(in the rows, 128 means zero)
Each path is a new rotation, seen through one point. The rows after it are directions, each followed by how far the rotation turns it, in degrees a step (0 if it stays put).
Each turn is a multiple of 5 degrees from 10 to 175, or 0.
Each row of a path follows its step; steps can be skipped.
Path 1:
step 2: [133 137 127 126 130 130 120 124 131 121 130 136 132 124 120 131 118 135
 135 123 133 124 123 126 134 124 134 134 125 128 124 121 120 120 131 126
 137 118 129 124 124 132 133 121 133 123 132 132 132 129]
step 3: [140 135 127 127 127 125 115 124 126 134 125 138 134 125 127 126 120 134
 127 134 121 128 128 129 128 129 125 139 124 125 124 136 125 123 124 128
 140 124 127 130 129 127 129 119 134 127 127 119 127 135]
step 7: [126 132 136 129 126 125 136 123 134 126 126 135 132 130 131 135 134 126
 133 132 123 114 134 123 126 134 127 140 127 138 133 129 130 131 127 132
 122 127 124 122 135 117 130 126 130 128 136 128 121 133]
step 10: [137 135 138 134 126 126 123 118 119 122 124 123 134 127 123 130 132 128
 136 138 122 122 126 123 123 130 126 128 140 131 126 126 130 122 132 125
 123 127 123 118 131 121 123 126 130 125 131 131 133 130]
step 13: [134 133 138 123 124 126 121 127 129 129 123 135 128 137 123 137 129 126
 130 136 122 128 138 129 133 123 122 126 135 128 123 132 127 127 134 119
 133 124 122 126 121 118 131 129 127 123 122 120 133 135]
step 15: [115 132 129 126 126 131 120 131 131 128 124 136 124 136 122 126 121 130
 131 137 129 127 120 127 130 136 124 133 130 125 131 125 117 130 130 124
 136 128 115 136 131 128 128 121 128 134 137 125 125 130]
step 21: [140 129 127 127 129 144 132 121 129 121 135 133 126 126 126 131 126 123
 124 130 120 132 125 131 125 134 129 135 131 120 129 134 121 128 130 125
 126 131 119 129 122 131 126 121 141 130 128 121 129 125]
step 22: [131 131 134 134 128 135 123 126 129 119 129 130 126 127 123 139 121 127
 129 128 133 128 132 129 128 129 121 131 130 125 132 129 133 124 134 123
 133 128 118 119 110 121 128 117 135 126 125 130 125 125]
Directions:
[131 129 129 127 129 126 126 126 129 130 128 128 129 126 130 130 128 130
 128 129 128 128 129 128 127 128 125 127 129 128 125 130 131 131 129 128
 128 127 126 127 132 126 127 130 126 127 127 128 126 128]	110
[128 127 128 129 129 130 126 126 128 128 132 131 127 127 127 126 128 129
 126 127 131 127 128 127 126 126 128 127 131 129 128 127 127 129 127 130
 128 125 129 131 129 129 130 130 128 131 126 130 130 129]	120
[128 126 127 127 128 128 127 127 129 127 126 130 130 129 126 130 131 128
 129 126 127 126 132 128 127 131 129 127 128 128 128 128 125 129 130 127
 125 127 125 126 129 128 127 128 128 129 127 129 131 127]	125
[127 127 130 127 129 130 129 128 128 129 125 127 130 126 132 126 126 127
 126 129 126 125 129 128 129 129 126 127 129 127 131 129 128 126 128 129
 129 125 126 127 128 130 130 128 128 129 128 129 128 125]	100
[129 126 126 129 128 130 130 129 129 127 131 129 127 127 129 129 129 129
 126 127 128 127 127 127 125 128 126 131 126 131 130 131 130 126 129 128
 126 127 128 126 129 127 127 124 129 127 127 128 128 129]	25
